Turns, then the turns between two rows, first turn first; the first pair answered:
J_170 (before -> after):
-5	18	-12	20	-11	11	0	-26	-11	-3	22	7	-2	0	21	17	-28	-18	17	4	17	9	-3	16	37	1	26	-23	23	3	9	20	-20	-2	-18	-31	-1	-43	-8	-3	15	-9	-27  ->  -4	10	-6	10	-14	-1	-2	-12	4	-3	27	23	-2	-12	18	22	-21	-12	12	0	15	7	21	19	15	-11	18	-17	27	18	24	20	-28	-6	-20	-36	15	-32	-19	21	16	-21	-23
17	9	-9	17	2	1	22	-12	-1	-13	-7	-39	-7	-2	0	9	-59	8	-12	13	-2	14	-15	3	6	18	-4	-25	-7	-18	6	10	28	-6	0	-11	-11	28	-18	-28	24	-8	-2  ->  25	4	6	5	0	-13	6	8	15	-19	3	-9	-10	-13	-10	16	-38	8	-12	15	-1	9	11	8	-37	-2	-20	-13	5	6	29	8	7	-8	-3	-24	11	50	-38	11	20	-16	6
2	13	27	-9	11	-2	-26	-18	2	-11	13	19	-28	-21	4	-6	22	-1	-5	4	4	14	13	4	-38	4	-19	7	31	6	37	2	-19	44	13	-3	19	17	0	25	-16	7	15  ->  -5	23	9	7	13	23	-6	-45	-18	-9	-1	-14	-22	-5	14	-15	-3	-6	-2	8	1	17	-24	-5	17	28	0	-12	16	-25	6	9	9	45	15	11	-13	-18	28	-30	-12	18	3
5	-30	8	2	-31	-13	6	-6	17	3	-14	16	13	-19	-7	-12	-6	19	-12	-5	-1	-2	-2	-4	32	8	9	-5	-37	11	-5	6	-6	-25	-5	10	-7	-21	-13	14	25	2	-19  ->  17	-20	18	-7	-24	-8	-20	-6	16	3	-5	27	11	-13	-21	-6	34	6	-5	9	9	2	-3	-8	1	-5	6	6	-19	22	4	3	-23	-13	-4	14	0	-8	-25	27	18	12	-9
J_791 (before -> after):
-7	-11	-4	-3	11	-13	22	-1	11	-7	7	54	-4	-12	6	-9	-47	2	4	-31	-19	8	39	32	-4	-10	-26	-6	-1	28	21	-39	-29	3	-16	-25	11	13	12	23	-15	-14	7  ->  -11	2	-13	26	-13	4	11	-35	3	6	-16	51	-1	23	6	-7	-39	2	2	-33	-12	17	-17	19	34	31	-5	-17	-31	9	-23	-39	-7	-9	-20	-17	-22	-14	12	-23	-5	-7	-8
-27	-6	-26	16	0	-33	22	13	0	0	-7	-21	25	9	11	-27	-21	42	-6	7	-12	6	29	0	23	6	-14	-4	-32	-9	46	-22	-1	-43	-33	-19	12	29	-6	13	-11	-4	-16  ->  -27	25	-28	8	-8	-1	-12	-30	-12	3	-10	-23	9	42	-3	-9	6	6	2	26	9	0	-46	-22	18	35	-7	-4	-35	-35	5	-7	29	-22	-25	-14	-17	12	6	-29	-8	22	-18
8	-1	-19	-27	27	15	13	0	-18	-17	8	-25	-2	-13	0	7	-32	-9	15	3	4	-28	14	12	2	-13	4	-5	4	-13	-7	6	10	3	-1	2	2	11	30	-3	-6	12	12  ->  6	-8	-23	-8	23	6	23	7	-14	-17	-2	-26	9	-12	6	1	-42	8	11	-8	-4	-23	19	15	18	-9	10	-10	-9	-7	-10	1	8	-7	-5	5	3	5	26	-4	-4	6	5
-29	5	-31	1	1	-17	10	12	-9	-14	-16	-11	8	-30	-12	-25	-7	21	6	-13	-38	-21	-54	-3	-20	6	7	8	8	-18	16	-42	31	-14	-10	-21	-32	42	28	-1	-23	13	9  ->  -29	6	-29	-4	3	-16	8	11	-13	-17	-17	-11	4	-30	-12	-25	-5	18	7	-14	-37	-22	-53	-6	-26	3	4	9	11	-18	16	-39	29	-11	-10	-18	-30	45	27	-1	-24	11	12
J_855 (before -> after):
-8	13	-2	6	-4	9	-10	9	-5	-13	-19	15	-10	16	-5	-2	15	0	2	-1	-2	0	-33	2	-7	-3	0	0	-10	-5	-8	0	4	6	-9	8	-8	14	-6	-5	-6	20	10  ->  2	2	6	-9	16	21	3	15	-14	-3	-1	-12	-12	0	-4	-8	-8	-11	4	7	18	0	19	13	7	-16	-2	1	2	-2	2	6	-9	13	-1	21	7	-10	10	5	-4	6	-6
22	-5	1	-29	14	-7	14	19	-4	-5	34	-13	4	-27	-3	1	-9	-21	12	2	3	-12	61	28	-11	-33	5	15	15	14	23	4	-17	-8	-9	-1	3	-3	6	36	-13	-31	-10  ->  4	23	-21	8	-23	-22	-4	1	3	-22	-7	24	6	6	-3	9	38	0	14	-15	-40	-7	-44	2	-27	-5	12	9	-5	2	1	-15	11	-22	-22	-16	-33	32	-21	9	-19	11	19
-14	-18	-7	11	-31	-2	-23	-2	7	7	-6	12	4	16	-7	11	24	-8	4	-8	-7	4	-38	-6	-16	5	13	21	-17	28	3	-20	1	-19	9	-3	18	-1	1	-28	9	7	-4  ->  -4	-25	3	5	-1	14	-8	0	-14	12	8	-29	11	7	-1	-5	3	-19	14	5	13	9	7	5	11	-11	23	19	-2	25	9	-16	-11	-11	12	18	23	-27	20	-32	13	-3	-12
-28	-37	2	17	10	-36	13	-13	28	10	21	-2	44	-1	11	-41	-9	43	-23	-3	-6	40	37	-3	0	-27	18	-3	-44	25	-12	-37	-23	-18	8	19	47	4	-12	8	23	-19	-19  ->  -35	-30	-7	28	-3	-41	6	-21	30	6	6	14	43	12	14	-39	5	47	-21	-11	-19	41	0	-11	-6	-17	19	-7	-52	19	-23	-45	-13	-26	4	14	33	18	-20	0	22	-8	-7
J_589 (before -> after):
-20	-25	-3	-22	-13	-20	37	15	13	-3	-18	2	-7	-6	-1	2	-48	12	-1	-24	-18	-5	17	15	2	2	-24	0	-11	1	30	-13	12	4	-6	-19	-6	9	10	7	2	-7	-17  ->  -7	-21	13	-47	1	0	16	8	3	2	7	-4	-17	-10	-12	13	-36	-19	4	-5	12	-8	30	16	-11	-7	-28	8	9	-1	30	-2	3	22	7	-16	4	-1	19	14	-1	-12	-22
15	2	12	24	9	17	-12	-23	-18	-1	10	-8	24	11	7	-18	2	6	11	-3	21	15	10	1	16	12	22	-5	-15	11	-21	5	0	-2	-7	30	-9	-20	-1	-11	-1	-4	3  ->  14	2	12	27	7	16	-14	-25	-15	-2	5	-8	26	13	9	-22	6	7	14	-3	19	14	5	2	15	11	23	-5	-15	8	-23	4	1	-3	-9	30	-8	-20	-1	-14	-6	-2	4
14	2	27	-42	14	11	9	-28	-1	6	34	-26	-29	-20	-20	30	-49	-38	-9	27	45	-15	14	17	14	-2	-9	6	0	-14	-19	37	10	32	32	0	6	-36	43	-10	9	-17	-10  ->  14	31	25	-27	18	21	-20	-46	-10	-12	20	-15	-24	7	-29	33	18	-49	12	37	31	-8	-48	-5	-18	-5	-1	13	14	-21	-19	19	11	42	25	2	-19	-10	25	-26	0	24	23
-6	7	5	38	-29	-9	15	-17	5	36	-2	-55	9	-4	8	-24	-56	17	-32	24	32	5	-7	-8	26	6	10	-13	-31	-2	-15	8	15	-3	-26	-5	3	-6	31	2	7	-19	-23  ->  6	15	19	16	-15	13	-5	-25	-6	42	12	-61	-2	-5	-5	-15	-39	-15	-23	45	59	1	3	-6	9	-3	5	-2	-14	1	-13	15	6	13	-18	2	10	-15	38	6	5	-17	-23
Pairs:
(two turns a pair)
6	1	4	11	7	5	-8	-14	-12	-2	5	-14	0	14	-8	-2	3	-11	4	16	15	-2	3	7	7	6	8	-4	-5	-7	-6	8	3	3	1	19	0	-4	6	-1	-2	-1	-8  ->  3	2	1	2	-10	-10	-12	-4	6	-9	1	12	-5	8	-8	11	13	-4	-3	8	0	-5	-6	5	-21	3	-4	-1	-5	0	3	3	7	1	-5	2	6	17	-5	15	-4	0	4 => J_791, J_855
-24	2	-14	-5	38	28	17	16	-32	-2	-9	-23	-21	-19	-7	-39	16	-25	36	-5	-2	33	10	5	-21	-46	-1	42	7	-34	6	-21	15	-8	33	-14	16	19	25	-3	-24	5	-2  ->  -36	-5	-26	-16	4	0	23	25	0	6	-12	20	-37	-32	-9	-18	-3	-10	8	-28	-18	20	0	7	-38	-29	-19	41	-15	-26	6	-12	27	-17	30	-42	22	39	15	15	-15	-15	-6 => J_170, J_855
-15	14	-4	13	1	-17	23	29	-15	-20	2	-5	-1	-7	-6	8	6	-2	4	-11	-14	3	27	6	-19	-17	-20	-33	3	-12	1	12	-17	-13	9	-16	37	10	10	3	-3	-6	12  ->  -21	28	-10	31	-7	-9	17	12	-20	-19	-14	-8	0	9	-4	7	18	-3	8	-13	-20	6	-6	-3	-12	-5	-13	-39	-4	-25	-14	3	-8	-14	3	-13	20	11	9	-17	-4	10	17 => J_855, J_791
24	-9	8	13	45	11	22	11	-25	14	0	-44	30	8	13	-48	-22	2	20	17	22	20	70	18	48	-16	23	-7	12	10	4	-8	-21	-3	-12	30	5	-27	5	-11	-13	-2	-10  ->  19	-10	0	10	40	3	37	13	-21	16	1	-43	27	4	18	-44	-43	5	13	9	13	14	69	22	54	-10	19	-12	6	8	4	-4	-12	-5	-14	22	4	-25	12	-14	-12	-7	-12 => J_589, J_170
-16	3	-3	-26	4	-15	-3	12	9	-5	15	18	-7	-17	-8	24	-8	-26	-18	-6	-6	-22	2	27	-38	-2	-12	7	-51	-3	19	32	-2	8	-2	-58	25	10	22	8	-8	-13	3  ->  -22	10	-16	-16	7	4	9	-9	-6	-2	7	-7	-6	-3	-4	14	-22	-29	-13	-4	-6	-21	-25	22	-4	17	6	-3	-59	-25	-4	33	16	7	2	-46	3	-7	39	-23	-6	-4	-4 => J_170, J_170
13	-19	-6	-22	0	36	23	-5	47	41	35	38	-7	-66	11	35	-25	31	-28	5	-13	8	-6	19	-1	25	-6	-21	-26	-1	-7	-3	25	9	-3	-35	3	32	14	32	24	-39	-14  ->  19	9	1	3	3	43	-11	-17	35	24	15	49	4	-38	4	33	47	26	-5	17	-24	19	-66	1	-28	21	4	-11	-16	-8	-5	-26	18	11	-12	-27	-16	58	-9	20	13	2	15 => J_170, J_589
10	-9	12	-3	2	11	-14	-3	-10	31	13	-7	-11	-13	-13	-13	-15	-20	0	17	32	-1	40	6	6	2	7	-3	13	12	-1	29	-23	6	18	8	18	-47	-7	23	8	-29	-36  ->  -15	9	-16	25	-44	-11	-18	-14	11	19	-22	37	-11	7	-10	-2	3	5	-11	-9	-14	-5	-45	-10	-4	36	8	-11	-15	3	-22	19	9	-12	4	-14	-14	-15	-28	3	10	-7	-18 => J_855, J_170
3	-14	18	23	-27	-23	-16	4	9	3	-20	14	24	15	0	-2	20	27	-4	-5	3	4	-4	-1	-2	-10	-9	0	-9	23	-1	-14	-10	-21	-25	-5	11	11	-26	7	-4	-17	7  ->  -6	-4	4	19	-34	-11	-7	-16	3	8	-22	2	13	25	1	4	-4	21	-8	-5	3	-3	-34	-5	24	14	-5	-10	-23	1	-26	-3	12	-16	-14	-6	-9	-7	-5	-21	4	-13	-1 => J_791, J_170
39	-17	24	8	0	26	-27	-18	13	4	33	14	-4	2	-10	5	0	-32	15	-10	32	24	33	-39	8	38	-2	18	-39	-16	-24	54	-8	-24	-22	0	-35	-48	-20	-15	2	-24	-33  ->  36	-10	23	15	4	31	-29	-20	8	-1	32	8	-1	9	-8	0	4	-31	19	-6	28	26	24	-41	17	38	8	14	-39	-22	-26	48	-6	-28	-21	3	-42	-48	-21	-23	-2	-14	-29 => J_855, J_855
-4	14	15	-21	-23	-24	2	7	28	8	-6	44	-5	-3	4	3	-13	-9	-33	-10	-13	-25	3	-1	1	-7	-19	-7	-3	-2	2	-16	19	5	-14	-37	-4	-2	-23	3	24	-18	4  ->  1	8	23	-32	-6	-13	10	10	16	14	6	19	-4	-12	7	-4	-31	-17	-28	-1	3	-25	40	9	17	-18	-16	-8	6	1	13	-12	11	11	-9	-26	5	-20	-12	4	23	-28	-6 => J_855, J_855
-23	8	-11	-9	-9	-9	52	7	-8	-22	18	-10	2	-11	21	-7	-22	2	-6	-4	-31	-14	-47	-25	-26	-3	-8	3	5	-11	-21	13	7	-2	5	-27	-22	23	25	-3	-8	27	13  ->  -15	2	-6	-12	14	-6	64	16	-20	-20	26	-29	6	-21	26	-21	-36	1	-1	4	-23	-7	-10	-16	-11	-15	-7	3	15	-7	-11	14	-6	-1	7	-16	-12	14	34	3	-9	15	11 => J_791, J_855
0	2	12	18	-14	6	-6	6	11	11	2	3	14	11	-11	-38	-6	1	10	20	-16	8	-8	-1	-17	14	28	-8	8	-18	-16	11	5	5	2	19	6	-13	-21	-12	-6	32	20  ->  -2	0	10	10	-25	-2	-9	10	23	14	0	18	8	6	-16	-29	-4	3	3	17	-18	3	-10	0	-32	17	21	-6	3	-14	-12	11	9	1	3	8	9	-4	-28	0	-7	29	22 => J_855, J_855
